In the rows, zero is written as 100.
Families of rows that turns and mirrors carry onto each other, the same ones carrying the whole set onto itself: the rest of each named row's family, in list order:
4 families of 4 rows:
N: [ 79, 104, 100, 114,  90,  97,  90,  60,  96,  89, 145, 106]
R: [109,  66, 100, 107, 128,  93,  70, 106, 113,  88, 100, 115]
Y: [105,  64,  91, 107, 128,  94,  65, 110, 111,  96, 113, 105]
A: [107,  70,  91, 108, 126,  94,  73, 108, 114,  96,  98, 103]
U: [ 96,  83, 100, 103,  86,  96,  89,  82,  84,  74, 153, 134]
L: [ 78,  84, 106, 124, 123,  70,  80, 106, 124,  79, 110, 100]
E: [ 75, 100, 102, 111,  93, 103, 104,  61, 100,  83, 142, 117]
B: [ 99,  81,  98, 101,  91, 112,  89,  77,  92,  75, 154, 132]
Q: [ 78,  89,  99, 122, 123,  73,  81, 103, 129,  84, 108, 100]
C: [ 83, 101,  93, 110,  88, 104, 101,  62,  94,  87, 140, 112]
F: [ 80, 100,  96, 112,  89, 104,  95,  59,  98,  90, 139, 108]
K: [105,  83,  91,  98,  87,  98,  84,  77,  90,  71, 146, 134]
V: [105,  63,  87, 107, 126, 101,  70, 103, 112,  93, 103, 103]
W: [ 81,  89, 111, 127, 128,  82,  75,  99, 124,  81, 104,  97]
Z: [ 83,  82, 108, 125, 127,  73,  75, 110, 118,  82, 107, 103]
D: [ 98,  79,  95, 101,  89,  97,  85,  81,  85,  65, 148, 133]

Same family as U: A, C, Z
Same family as W: R, E, B
Same family as K: N, Y, Q

Families of rows that turns and mirrors carry onto each other, the same ones carrying the whole set onto itself: the rest of each named row's family, in list order:
4 families of 8 rows:
teve: [ 85,  95,  96,  76,  99, 132,  87,  91, 100, 101]
mifuz: [ 89,  99, 119,  77, 109, 130,  90,  97,  96, 108]
putut: [ 92,  89, 100,  84, 114,  95, 109,  99, 127, 112]
Zivi: [ 87,  88,  95,  79,  87, 132,  95,  95,  99,  91]
dun: [119,  89, 106,  95, 114, 100,  65,  89,  89,  87]
Mar: [ 79, 108,  96,  97,  86,  99, 128, 102, 102, 104]
pib: [ 98, 118,  94, 115,  76, 108,  93,  87,  73,  89]
gogib: [ 91,  81,  87,  77,  96, 129,  87,  84,  86,  99]
vulu: [116, 102, 103, 114, 104,  69, 108, 101,  94,  90]
Bov: [129,  92,  75,  99,  85, 105, 105,  88, 107,  97]
migel: [ 99, 120, 111, 110,  86, 113,  96,  88,  74,  85]
sok: [125, 105,  85,  89,  73, 105, 100,  88, 112,  89]
Nemu: [ 82, 117, 114,  94,  82, 105, 121, 103, 105,  95]
leluk: [104, 102,  91, 127, 106,  76, 111, 105, 101,  84]
zumat: [ 75,  99,  87, 102,  85,  91, 123, 109, 106, 102]
Pivem: [117,  91, 113,  88, 116,  91,  68,  93,  99, 107]
bivip: [ 86, 112, 113, 109,  82, 105, 102,  84,  72,  87]
nizi: [114, 107, 108, 103,  89,  67, 100, 102, 112,  98]
lubik: [111,  74,  83,  88, 115,  96,  96, 108, 118, 104]
nitok: [117,  84,  98, 106, 109,  92,  71,  75,  88,  84]
mil: [ 69,  88, 105, 104, 113,  98,  93, 101,  74,  87]
Beb: [ 82,  99, 128, 101, 117,  83, 103,  97,  87, 102]
ranu: [ 68,  85, 106, 105, 126, 105,  98,  97,  91,  96]
Moni: [118, 108,  97,  85,  82, 115,  86,  99, 118, 102]
pazu: [109, 118, 126, 101,  84, 103,  79,  97,  77,  92]
nula: [101,  78,  85,  81, 114,  90, 102, 102, 118, 107]
lib: [120,  84, 110, 100, 112, 112,  75,  83,  82,  86]
sim: [111,  94,  99, 125, 110,  69, 101,  94,  88,  99]
fufu: [100,  65,  86,  91, 121,  93, 107, 102, 108,  91]
tam: [ 83,  99,  83,  96,  88, 110, 128, 112,  96,  99]
Lom: [128, 102,  86,  95,  67, 100,  99,  95,  96,  97]
fid: [ 75,  94, 112, 102, 126,  96,  97, 100,  81, 100]

Same family as lib: Zivi, zumat, bivip, lubik, ranu, sim, Lom
Same family as dun: teve, Mar, vulu, migel, sok, nula, fid

